In the rows, zero is written as 128.
The same turns and mirrors carry the whole set onto itself, and each row onto the other rows of its family. Which rows share a family with each named row? Give them in list order.
These 16 rows form 4 families of 4 rows each.
K911: [162 151 143 172 116 138 131 145 121 170]
K4: [163 144 156 163 123 130 131 139 130 167]
K645: [ 97 121 113 158 101 104 123 149 130 113]
K494: [ 96 120 108 169  99 116 126 145 118 110]
K214: [154 159 143 150 125 142 138 124 102 160]
K407: [ 99 127 117 163 105 113 133 145 126  97]
K675: [105 127 122 167 114 130 100 140 128  94]
K958: [ 97 109 105 160 106 128 129 141 119 110]
K260: [159 139 141 142 116 140 152 125 114 163]
K427: [165 152 162 162 121 132 127 128 126 152]
K444: [160 152 141 136 125 141 146 130 112 158]
K766: [108 125 110 154 104 133  99 138 131  98]
K928: [108 126 111 140 106 119 104 143 133 101]
K231: [161 160 133 146 118 152 136 135 112 161]
K112: [114 112 111 151 105 129 111 142 144  97]
K864: [162 136 146 163 120 141 124 131 121 172]

Same family as K4: K494, K444, K766
Same family as K864: K214, K407, K112
Same family as K427: K675, K958, K260

The same turns and mirrors carry the whole set onto itself, and each row onto the other rows of its family. Which rows share a family with each named row? Give them in list order.
These 18 rows form 3 families of 6 rows each.
K579: [129 138 173 116 147 125 124 108 211 107 136 112 170  96 117 166]
K753: [120  76 155 131 143 159 145  79 165 121 102 151 154 110 117 112]
K148: [140  96 126 110 141 147 159 130 155 103 127  88 138 108 118 153]
K42: [128 108 166 126 152 149 166  95 162 164 129 147 190 100 152 117]
K876: [141  96 152 140 150 185 169 121 157 124 106 133 151 100 118 110]
K669: [149  90 167 115 160 153 159 143 168 106 132  91 171  86 134 150]
K611: [140 101 150 140 154 156 161  72 167 163 109 144 165 122 133 124]
K236: [159 128 145 118 143 129 172 116 144 126 129  89 153 115 139 164]
K447: [108 113 171 121 144 130 132  82 194 131 133 165 166  94 127 116]
K161: [127  70 156 119 167 151 152 106 186 146 142 141 165  90 139 114]
K284: [120 139 142 113 117 126 139 106 163  88 118 112 138 112 106 156]
K253: [109 114 158 126 142 149 142  73 181 159 112 148 195 116 132 132]
K196: [141 135 137 118 132 129 148  93 163 121 112  89 159 131 120 180]
K933: [120 144 157 140 138 156 134  86 200 125 109 154 150 110 101 127]
K213: [155 118 169 138 139 146 146  97 162  87  96 113 135 113 105 150]
K293: [114 116 157 118 159 165 146 132 206 145 145 132 186  83 130 127]
K877: [128 141 153 104 130 121 155 117 158 122 132  92 183 109 138 173]
K90: [127 133 141 100 142 119 147 133 185 113 159 103 149  92 128 158]

Same family as K213: K579, K876, K669, K933, K293
Same family as K161: K753, K148, K447, K284, K90

The same turns and mirrors carry the whole set onto itself, and each row onto the other rows of its family. Which rows share a family with each named row? Give them in list order.
These 32 rows form 4 families of 8 rows each.
K831: [124 107 124 123 132 117 133 160 106 157]
K681: [144 143 123 119 140 153 117  84 149 133]
K671: [153 147 140 152 147 152 130 122 109 117]
K641: [116  99 111 116 120 105 123 136 113 158]
K978: [132 125 130 133 152 134 139 164 109 147]
K129: [124 112 116 106 103 121 121  93 134 168]
K31: [119 118 130 120  94 107 125 107 137 168]
K382: [112 107 100 115 121 105 116 106 125 147]
K837: [126 120 106 140 105 123 103  89 136 148]
K503: [139 142 130 129 125 135 106  87 160 132]
K209: [147 138 146 151 137 143 144 144  94 135]
K409: [136 142 127 138 166 146 140 147 121 132]
K123: [150 126 154 119 137 145 146 151 103 154]
K869: [121 112 112 139  94 114 117 110 121 166]
K775: [126 128 124 124 105 119 111  89 155 153]
K217: [154 148 138 124 155 162 126 108 136 128]
K496: [150 146 126 149 142 150 113  97 128 114]
K102: [124 116 145 121  97 107 141 132 117 170]
K554: [125 142 104 128 153 134 123  93 140 121]
K201: [133 149 116 136 167 146 133 117 134 121]
K586: [126 106 128 106 102 117 134 121 114 176]
K153: [157 142 151 124 153 160 139 136 117 136]
K520: [152 149 145 132 143 147 114 103 148 118]
K597: [150 138 166 130 137 136 144 146 109 135]
K967: [125 112 126 143  99 117 134 135 102 170]
K66: [131 128 113 111 119 135 114  78 148 149]
K451: [135 125 140 147 116 128 145 149  91 156]
K98: [138 135 112 145 124 138 102  84 139 127]
K13: [137 111 144 111 115 128 143 145 102 170]
K433: [138 126 161 125 116 119 148 148 105 156]
K567: [157 147 160 133 147 147 129 127 127 119]
K668: [116 124  98 120 135 117 116  88 137 132]

Same family as K153: K681, K129, K123, K217, K586, K66, K13
Same family as K503: K31, K775, K102, K520, K597, K433, K567
Same family as K382: K831, K641, K978, K409, K554, K201, K668
Same family as K671: K837, K209, K869, K496, K967, K451, K98

The same turns and mirrors carry the whole set onto itself, and each row onto the other rows of its family. Which rows share a family with each named row? Give them in list order.
These 32 rows form 4 families of 8 rows each.
K166: [161 171 108 126 114 147 100 130 130 110 115 115 121 104  97 111 173 149
 140 136 142 119 109]
K536: [173 134 120 114 136 167 109 120 117 136 130 145 154  83  97  91 149 170
 122  84 154 131  83]
K816: [146  94 143 107 138 152 119 103 124 114  97 115 147 108 118  85 136 157
  68 115 142 109 107]
K985: [158 164 109 127 133 153 103 121 136 109 110 111 140 120 102  98 155 124
 150 124 142 116 103]
K779: [112 135 100 112 110 150 117 164 150 103 113 108 122 105 111 140 156 132
 113  90 110 145 115]
K456: [115 128 137 116 129 152 119  71 116 145 116 122 134 124 113 103 140 132
 122 132 118 112 129]
K204: [113  85 104  85 114 163  93 132 161 101  98 126 145  89  94 107 167 141
  95 107 152 101 136]
K294: [126 117  78 108 115 157  91 159 161 115 113 106 122 102 111 134 173 148
 115  97 109 124 104]
K266: [137 121 135  75 117 163 131 127 111 124 157 105 149  59 107 108 188 136
 119  73 150 133 132]
K362: [ 91 136 145  93 100 161 132 123 116 131 151  95 150 117 116 113 167 167
 132  97 103 133 114]
K667: [165 136 115  94 119 156  98 125 114 133 125 134 170  81 112  99 146 168
 131  93 160 119  70]
K509: [158 166 121 132 122 160 111 131 140 117 114 104 137 107 110 121 149 133
 144 141 145 125 102]
K802: [105 105 127  87 105 140 113 121 123 149 155  95 135  98 128 116 178 172
 136  94  97 113 115]
K627: [155 166  91 115 120 148  94 132 127 123 110  98 126  83  92 119 154 145
 145 127 142 114 101]
K22: [118 133 133 111 119 152 119  75 106 144 121 122 106 106 115 121 157 151
 111 141 119 117 127]
K960: [132 111 143  81 125 166 120 139 119 135 141 113 150  65 124  91 187 130
 125  63 153 122 132]
K239: [111 135  88 110 122 152  98 145 155  98 114 108 128 109 124 144 184 138
 108  91 118 137 103]
K256: [142 108 147 104 137 162 112  98 134 112 105 120 134 107 102  98 136 183
  72 104 138  92 106]
K212: [119 102 128  97 120 169 102 151 156 115  99 122 148  83 104  99 172 134
  78  87 143 111 155]
K625: [ 91 126 133  98 101 130 113 118 123 135 154 108 155 106 132 120 187 167
 130  94 105 129 122]
K740: [ 95 128 144  96  97 132 134 135 119 129 150 100 139 102 122 121 160 155
 133  88 100 134 127]
K532: [127 106 132  87 124 159 102  98 130 119  94 122 146 103 115 113 127 173
  72 114 140  90  96]
K977: [121 114 137  77 137 159 108 115 122 118 156 106 153  68 110  95 178 140
 135  65 165 121 122]
K908: [126  95 124  69 116 156 112 116 118 129 148 121 153  68 114  94 182 142
 148  83 162 114 114]
K128: [119 135 148 121 119 159 127  86 121 149 121 111 132 111 122 124 136 142
 120 148 123 119 124]
K727: [104 102 114  97 130 164  88 130 161 106 111 127 155  85  86 106 160 142
  83  90 152 118 149]
K936: [108 144  97 111 114 181 114 154 149 103 112 106 132 120 103 135 162 139
 111  97 115 147 102]
K511: [123 112 119  92 111 166 111 143 152 102 112 116 148  79  84 117 173 140
  70  99 138 120 157]
K202: [176 121 124 116 134 151 115 126 112 130 121 131 169  90 113  74 152 152
 115  99 158 138  86]
K278: [154 102 148  95 142 144 110  96 142 116 101 122 143 102 122  98 148 155
  63 102 123 103 115]
K572: [110 130 126 102 115 145 111  83 108 153 116 101 120  90 105 121 139 158
 114 138 116 101 129]
K281: [187 131 126 104 135 142 105 122 128 134 127 142 168  81 114  86 164 150
 116  85 139 135  94]

Same family as K532: K204, K294, K667, K802, K627, K908, K572
Same family as K362: K985, K456, K266, K936, K511, K278, K281

The same turns and mirrors carry the whole set onto itself, and each row onto the other rows of its family. Which rows share a family with each named row? Give them in list order.
These 40 rows form 8 families of 5 rows each.
K716: [115 125 148 143 105 159 115 107 162 124 156 131]
K158: [125 131 154 144 108 155 151 130 127 108 159 148]
K782: [124 121 143 127 126 139 151 160  88 148 124 149]
K550: [143  97 132 130 140 130 120 152 148 172 110 131]
K506: [119 137 144 125 109 144 147 124  94 107 142 132]
K522: [118 128 154 123 115 140 167 128 103 109 139 129]
K186: [144 116 144 132 152 143 157 153 109 139 103 144]
K514: [147 121 140 139 129 148 156 165 117 134 138 155]
K854: [118 141 147 140 133 142 164 139 118 105 122 151]
K285: [112 110 138 117 121 142 101 107 161 151 119 101]
K205: [106 118 159 139 104 143 129  98 152 121 153 120]
K383: [104 133 143 125 102 148 112  95 129 114 143 114]
K259: [127 110 130 123 134 138 115 159 119 178 107 136]
K423: [139 114 137 116 138 133 158 160 103 143 112 132]
K331: [136 103 126 112 141 134 118 147 139 168  99 117]
K797: [104 126 159 124 106 149 102 106 143 109 145 118]
K356: [121 122 158 139 113 137 166 128 116 112 151 140]
K745: [124 129 162 138 131 151 166 122 107 107 130 142]
K619: [134 128 129 135 151 135 147 162 127 138  97 150]
K718: [140 119 146 118 134 136 143 169  98 126 122 146]
K526: [118 118 126 119 118 143  85 112 148 151 118 109]
K303: [141 125 129 120 130 135 145 157  91 138 118 139]
K199: [106 128 162 140 120 157 130  90 142 111 134 123]
K271: [101 134 158 133 105 147 148 123  98 120 148 140]
K394: [151 109 126 134 139 147 121 163 146 164 119 144]
K603: [144 108 143 133 134 129 162 162 113 144 125 145]
K257: [126 122 125 132 149 138 110 142 161 155  93 134]
K342: [131 111 132 137 124 154  95 128 173 158 132 129]
K449: [121 111 140 117 123 144  79 125 158 148 118 115]
K489: [105 112 137 126 118 144  88 121 147 171 119 119]
K306: [104 131 138 137 130 145 104 107 174 132 114 122]
K979: [117 131 162 125 112 144 142 131 105  96 147 137]
K624: [141 112 116 115 136 138 105 151 123 164 102 124]
K966: [ 98 143 152 141 120 148 137 105 147 100 132 134]
K649: [101 125 155 123 106 146 130  95 138 114 143 109]
K10: [140 105 134 129 154 144 116 140 145 165  93 128]
K146: [142 107 133 114 141 135 104 165 131 156 104 131]
K660: [119 102 141 134 121 137 101 113 172 158 129 114]
K788: [115 113 146 133 135 154 100 100 164 146 112 115]
K756: [ 89 126 153 133 101 151 109 100 135 135 144 121]

Same family as K199: K186, K745, K10, K788
Same family as K506: K383, K526, K303, K624
Same family as K306: K854, K619, K257, K966
Same family as K756: K782, K259, K271, K489
Same family as K649: K522, K285, K423, K331
Same family as K356: K550, K205, K603, K660
Same family as K158: K716, K514, K394, K342

